[0.52 6.45 -0.98 4.94 4.01 1.51 -2.19 0.62 -4.78 1.92 -2.83 -0.36]
[-1.38 -1.97 -0.70 0.16 -0.66 0.73 0.66 0.13 1.66 -0.37 -1.01 -0.57]
[-4.47 3.66 -2.81 4.61 4.62 -0.63 3.10 -0.05 -1.43 4.28 -2.12 -0.53]
[4.83 -1.87 0.20 -0.75 -0.02 6.14 2.16 3.14 0.88 -1.52 -2.10 0.93]
[-2.12 -5.87 -2.05 3.11 -2.36 -4.21 -2.79 -0.35 2.31 1.91 -5.27 -2.63]
:
[6.45 -0.98 4.94 4.01 1.51 -2.19 0.62 -4.78 1.92 -2.83 -0.36 0.52]
[-1.97 -0.70 0.16 -0.66 0.73 0.66 0.13 1.66 -0.37 -1.01 -0.57 -1.38]
[3.66 -2.81 4.61 4.62 -0.63 3.10 -0.05 -1.43 4.28 -2.12 -0.53 -4.47]
[-1.87 0.20 -0.75 -0.02 6.14 2.16 3.14 0.88 -1.52 -2.10 0.93 4.83]
[-5.87 -2.05 3.11 -2.36 -4.21 -2.79 -0.35 2.31 1.91 -5.27 -2.63 -2.12]

[2.01 -2.58 -1.20 -2.88 -2.91 0.13 -5.20 -6.60 -6.60 -3.25 -4.43 -2.14]
[-4.69 -0.02 0.72 1.12 5.13 -1.13 6.21 5.96 -4.64 0.26 -2.01 -2.20]
[0.49 1.44 -4.18 6.16 1.11 2.90 -7.60 -0.93 -2.84 -2.51 1.90 6.47]
[-0.72 -2.52 -3.44 6.98 -2.93 -5.90 -2.44 5.36 -1.76 -2.36 3.35 -0.97]
[-2.85 -2.77 4.48 -1.27 5.39 1.47 -0.02 -4.27 -1.16 -4.94 -5.01 -3.97]
[-3.51 0.32 4.99 -4.12 0.27 -3.96 -4.31 1.12 4.84 3.20 -3.27 -5.72]
[1.90 4.22 -2.16 -2.82 3.28 3.48 -0.82 -3.85 3.28 1.52 7.14 3.83]
:
[-2.58 -1.20 -2.88 -2.91 0.13 -5.20 -6.60 -6.60 -3.25 -4.43 -2.14 2.01]
[-0.02 0.72 1.12 5.13 -1.13 6.21 5.96 -4.64 0.26 -2.01 -2.20 -4.69]
[1.44 -4.18 6.16 1.11 2.90 -7.60 -0.93 -2.84 -2.51 1.90 6.47 0.49]
[-2.52 -3.44 6.98 -2.93 -5.90 -2.44 5.36 -1.76 -2.36 3.35 -0.97 -0.72]
[-2.77 4.48 -1.27 5.39 1.47 -0.02 -4.27 -1.16 -4.94 -5.01 -3.97 -2.85]
[0.32 4.99 -4.12 0.27 -3.96 -4.31 1.12 4.84 3.20 -3.27 -5.72 -3.51]
[4.22 -2.16 -2.82 3.28 3.48 -0.82 -3.85 3.28 1.52 7.14 3.83 1.90]

[1.01 -5.66 5.53]
[2.62 -0.92 -6.10]
[-0.49 -1.20 -4.92]
[-5.14 -7.37 -0.40]
[-4.84 3.32 -0.17]
[-1.47 -0.89 0.55]
[-0.62 -1.43 -2.45]
[-5.24 -6.60 7.31]
[-3.03 -0.83 3.50]
[0.33 -6.49 -3.57]
[-0.93 1.59 -0.63]
[-5.88 2.29 -0.84]
:
[-5.66 5.53 1.01]
[-0.92 -6.10 2.62]
[-1.20 -4.92 -0.49]
[-7.37 -0.40 -5.14]
[3.32 -0.17 -4.84]
[-0.89 0.55 -1.47]
[-1.43 -2.45 -0.62]
[-6.60 7.31 -5.24]
[-0.83 3.50 -3.03]
[-6.49 -3.57 0.33]
[1.59 -0.63 -0.93]
[2.29 -0.84 -5.88]

[-3.07 4.70 3.16 2.78 1.55 -0.53 -5.67 -1.31 -1.21 1.56]
[0.47 -4.79 1.61 -3.57 -3.31 0.35 2.50 3.10 1.22 3.54]
:
[4.70 3.16 2.78 1.55 -0.53 -5.67 -1.31 -1.21 1.56 -3.07]
[-4.79 1.61 -3.57 -3.31 0.35 2.50 3.10 1.22 3.54 0.47]

[-0.02 1.73 -0.04 -1.48 1.53 -1.48 -0.30 1.98]
[-0.88 3.84 -0.45 -2.48 -0.65 0.59 1.07 1.59]
[-2.59 4.59 -0.24 -5.24 0.51 1.29 -0.41 1.48]
[-2.04 5.79 0.80 -5.33 -0.07 3.01 -0.18 -0.60]
[-1.90 4.72 1.49 -3.44 0.42 2.32 -0.46 1.39]
[-1.04 6.06 0.26 -6.18 -0.04 1.60 -1.82 0.49]
[-2.70 4.63 0.72 -2.85 0.24 -0.25 -0.88 0.80]
[-1.78 6.24 1.15 -4.84 1.30 1.12 -0.36 0.93]
[-1.62 2.68 0.98 -1.45 1.91 0.28 1.38 0.41]
:
[1.73 -0.04 -1.48 1.53 -1.48 -0.30 1.98 -0.02]
[3.84 -0.45 -2.48 -0.65 0.59 1.07 1.59 -0.88]
[4.59 -0.24 -5.24 0.51 1.29 -0.41 1.48 -2.59]
[5.79 0.80 -5.33 -0.07 3.01 -0.18 -0.60 -2.04]
[4.72 1.49 -3.44 0.42 2.32 -0.46 1.39 -1.90]
[6.06 0.26 -6.18 -0.04 1.60 -1.82 0.49 -1.04]
[4.63 0.72 -2.85 0.24 -0.25 -0.88 0.80 -2.70]
[6.24 1.15 -4.84 1.30 1.12 -0.36 0.93 -1.78]
[2.68 0.98 -1.45 1.91 0.28 1.38 0.41 -1.62]

[-1.23 7.81 2.41 3.58 -3.55 0.80 1.45 1.48 -2.63 0.63 0.52 -0.17 -2.04 2.35 3.33]
[-3.29 6.55 3.71 2.05 -4.43 -2.87 -0.65 1.79 -2.58 -0.59 1.22 -1.07 -1.43 3.38 0.50]
:
[7.81 2.41 3.58 -3.55 0.80 1.45 1.48 -2.63 0.63 0.52 -0.17 -2.04 2.35 3.33 -1.23]
[6.55 3.71 2.05 -4.43 -2.87 -0.65 1.79 -2.58 -0.59 1.22 -1.07 -1.43 3.38 0.50 -3.29]

[0.46 2.44 2.61 -1.35 -4.04 4.46 1.02]
[1.81 3.84 2.71 -5.50 -3.51 2.60 -0.77]
:
[2.44 2.61 -1.35 -4.04 4.46 1.02 0.46]
[3.84 2.71 -5.50 -3.51 2.60 -0.77 1.81]

[6.61 2.84 2.85 2.08]
[-1.32 -0.34 -0.04 -0.25]
[2.06 0.75 1.06 1.17]
[-0.15 -0.01 0.32 -0.23]
[-1.00 -0.53 -0.21 -0.12]
[-0.30 0.15 0.12 -0.11]
[-2.30 -0.93 -1.20 -0.93]
[3.63 1.70 1.92 1.41]
[1.39 0.56 1.07 0.63]
:
[2.84 2.85 2.08 6.61]
[-0.34 -0.04 -0.25 -1.32]
[0.75 1.06 1.17 2.06]
[-0.01 0.32 -0.23 -0.15]
[-0.53 -0.21 -0.12 -1.00]
[0.15 0.12 -0.11 -0.30]
[-0.93 -1.20 -0.93 -2.30]
[1.70 1.92 1.41 3.63]
[0.56 1.07 0.63 1.39]

[5.31 -4.23 -3.51 -4.99 -4.99 -4.92 -4.26 0.81 -4.01 -5.03 -3.81 -4.95 0.00 -4.96 -3.70 4.93]
[5.61 -4.26 -3.44 -5.08 -5.12 -5.06 -4.32 -0.78 -4.02 -5.24 -3.79 -5.06 0.00 -5.10 -3.66 5.06]
[5.58 -2.29 -1.72 -2.91 -2.95 -2.91 -2.34 -3.64 -2.10 -3.10 -1.94 -2.90 0.00 -2.95 -1.86 4.82]
:
[-4.23 -3.51 -4.99 -4.99 -4.92 -4.26 0.81 -4.01 -5.03 -3.81 -4.95 0.00 -4.96 -3.70 4.93 5.31]
[-4.26 -3.44 -5.08 -5.12 -5.06 -4.32 -0.78 -4.02 -5.24 -3.79 -5.06 0.00 -5.10 -3.66 5.06 5.61]
[-2.29 -1.72 -2.91 -2.95 -2.91 -2.34 -3.64 -2.10 -3.10 -1.94 -2.90 0.00 -2.95 -1.86 4.82 5.58]
